The rows below come in pairs that one turn or mirror swaps. Which row does each named row swap with?
The rows were stretched afterwards, more along some directions than others.
q929: -.23	.15	-.04	.04	.09	-.22	-.02	-.23	.11	.32	.22	-.07	-.25	.18	.00	-.09	.02	.38	-.08
q494: -.14	.17	-.09	-.07	.12	-.02	.03	-.24	.12	.35	.30	.09	-.06	-.03	.03	.00	.01	.18	.15
q312: -.16	.01	.12	-.10	-.13	-.10	.26	-.12	.14	.28	.20	.20	-.41	.24	-.01	-.17	-.03	.06	-.07
q781: -.03	.04	.36	.04	-.06	-.18	.28	.20	-.22	.10	.03	.17	-.37	.18	.01	-.25	.06	.19	-.17
q857: .06	.08	.15	-.14	-.05	.07	.31	.17	-.20	.23	.07	.00	-.06	.01	.14	-.18	-.02	.17	-.06
q710: -.17	-.04	.01	.13	-.03	-.14	.02	-.33	.12	.18	.16	-.03	-.11	.10	.13	-.13	.05	.19	.00
q714: .22	.10	.10	.07	.04	-.16	.20	.02	-.18	.09	.31	.05	-.20	.23	.07	.20	.07	-.03	.06
q184: -.22	.27	-.14	-.09	-.07	-.15	.05	-.19	.08	.38	.21	.06	-.22	.03	.10	-.28	-.06	.26	.09
q152: .18	.00	.08	.18	-.19	.01	.17	-.09	.02	.21	.04	.09	-.03	.13	.09	.04	-.05	.02	.06
q791: -.15	-.06	.16	-.26	.07	-.28	.40	.07	-.07	.25	.23	.03	-.07	.06	-.09	-.09	-.01	.22	-.08
q821: .15	-.16	.16	-.12	-.21	.12	.20	-.04	-.04	.08	.17	-.02	.14	.01	.21	.04	-.05	-.02	.11
q486: .10	.03	.28	.12	-.05	-.15	.21	.00	-.05	.30	-.02	-.04	.04	.00	.03	-.06	-.05	.37	-.19
q263: .01	.06	.25	-.18	.15	-.21	.19	.09	-.30	.03	.00	-.04	-.01	.20	.10	-.08	-.24	.22	-.18
q108: -.28	.47	.02	.13	.05	-.10	-.01	-.16	-.21	.34	-.11	.23	-.40	.24	.12	-.47	.09	.40	.10
q677: -.22	-.12	.19	-.02	-.21	-.32	.13	.31	.09	.34	.08	.28	-.22	.13	.04	-.33	.07	.27	-.13
q317: .31	-.16	.15	.06	.06	-.07	.09	.06	-.10	.00	.22	.02	.12	.08	.10	.37	-.06	-.06	-.05
q842: .11	.10	.05	-.03	.22	.05	-.01	-.27	-.04	.22	.14	-.06	.11	.14	.12	.19	-.04	.20	.19
q553: .16	-.15	.11	-.07	.12	-.05	-.12	-.13	.19	.20	.19	-.05	.00	.00	.00	.34	.03	-.05	-.09
q871: .02	-.10	.28	.06	-.05	.01	.32	.09	-.17	.07	.07	.19	-.18	.18	.10	-.16	.05	.30	-.18
q910: -.05	.04	.07	-.22	.19	-.17	-.01	-.25	.10	.13	.11	.24	-.04	.00	.01	.00	-.08	.27	.05
q524: .12	.07	.03	-.25	-.09	-.05	.24	-.18	.04	.09	.16	.18	-.49	.06	.12	-.16	.26	.02	.13
q440: -.19	-.14	.13	-.05	-.21	-.22	.16	.36	-.11	.20	.04	.23	-.35	.14	.07	-.35	.00	.27	-.13
q294: -.27	-.20	.23	-.04	-.27	-.17	.14	.15	.08	.32	.05	-.12	.04	.04	.03	-.29	-.04	.25	-.16
q150: -.15	-.15	.21	-.06	-.04	-.14	.20	.03	.00	.14	.31	-.14	.14	.01	.02	.06	-.03	.10	.13
q528: -.18	.09	.12	.00	.28	-.10	.19	-.12	-.05	.18	.25	.24	-.23	.42	.00	.21	.10	.22	.14
q465: -.18	.14	.13	-.06	.09	-.04	.33	-.22	-.12	.21	.36	.20	-.11	.09	-.05	-.03	.00	.11	.10
q76: -.13	.23	.30	-.28	.05	-.30	.30	-.01	.10	.30	.28	.22	-.43	-.02	-.06	-.18	.13	.23	-.04
q32: -.25	-.09	-.01	.14	.13	-.23	.08	-.26	-.01	.44	.19	-.02	-.17	.29	-.02	-.03	.03	.19	-.07
q580: -.11	.06	.09	.10	-.03	-.21	-.08	-.24	.14	.18	.13	.12	-.29	.07	.04	-.10	.10	.14	.07
q219: -.35	-.07	-.06	-.11	-.32	-.18	.13	.03	.10	.25	.11	.21	-.48	.04	.07	-.42	.05	.16	-.05
q411: -.09	.16	.04	.27	.02	-.12	-.04	-.18	-.05	.21	.12	.17	-.14	.24	.12	-.15	.05	.27	.10
q96: .12	.00	.29	.11	.00	-.03	.21	.10	-.07	.28	-.09	-.01	-.10	.10	.11	-.25	.17	.33	-.21
q563: -.02	.07	.11	.36	-.05	-.01	.03	.05	-.15	.28	.05	.23	-.14	.18	.10	-.10	.05	.14	.02
q535: .26	-.07	.29	-.09	.11	-.15	.15	.11	-.24	.07	.01	-.13	-.03	.13	.01	.03	.04	.13	-.04
q999: -.09	-.10	.18	-.13	-.08	-.24	.34	.29	-.01	.24	-.01	.19	-.26	.22	.03	.01	.03	.18	-.17
q905: -.29	.24	-.05	.19	.10	-.20	-.12	-.20	-.03	.35	.05	.25	-.33	.12	.04	-.33	.12	.28	.15
q585: -.19	-.02	.21	-.09	-.17	-.16	.29	.10	-.06	.20	.01	.26	-.45	.19	.11	-.55	.15	.30	-.13
q120: -.13	.05	.02	-.18	.25	-.36	-.01	-.27	.06	.20	.33	.00	-.23	.10	-.19	.11	.04	.20	.08
q943: -.04	-.17	.08	-.03	-.16	-.28	.35	.07	.00	.17	-.04	-.04	.01	.04	.12	-.09	.18	.05	.08
q979: .12	.07	-.01	-.13	-.03	-.13	.15	.05	-.23	.05	.08	-.16	-.09	-.04	-.04	.17	-.08	.04	-.13
q514: .07	-.38	-.11	.02	-.28	-.09	.10	.06	.01	.23	.10	.00	.01	.12	.09	.16	-.07	.24	-.05
q58: .05	.18	.25	-.04	.02	.08	.26	.14	-.13	.34	.04	.26	-.20	.13	.13	-.32	.04	.29	-.07
q43: -.26	.28	.22	.25	.18	.02	.05	-.22	-.11	.40	.06	.17	-.01	.13	-.09	-.18	.08	.41	.06
q444: .19	.44	.31	-.03	.12	-.04	.15	-.06	-.22	.19	.04	-.04	-.21	.10	.18	-.04	.04	.19	.05
q218: -.24	.10	.23	-.08	.13	-.16	.04	-.26	.14	.38	.18	-.04	-.29	.21	.03	-.10	-.11	.38	-.22
q825: -.03	.07	-.03	-.31	.00	-.07	.19	-.24	-.06	.01	.13	.07	-.39	.03	.10	-.11	.03	.07	-.01
q576: -.20	.18	.32	-.02	.25	.02	.34	-.18	-.16	.21	.19	.19	-.13	.02	-.09	-.20	.19	.26	.20
q866: -.12	.16	-.06	.12	.09	-.22	-.01	-.22	.10	.33	-.01	.03	-.11	.19	.09	.14	.06	.11	.10

q563 swaps with -> q219
q32 swaps with -> q514
q999 swaps with -> q866
q263 swaps with -> q910
q781 swaps with -> q580
q524 swaps with -> q714
q184 swaps with -> q58

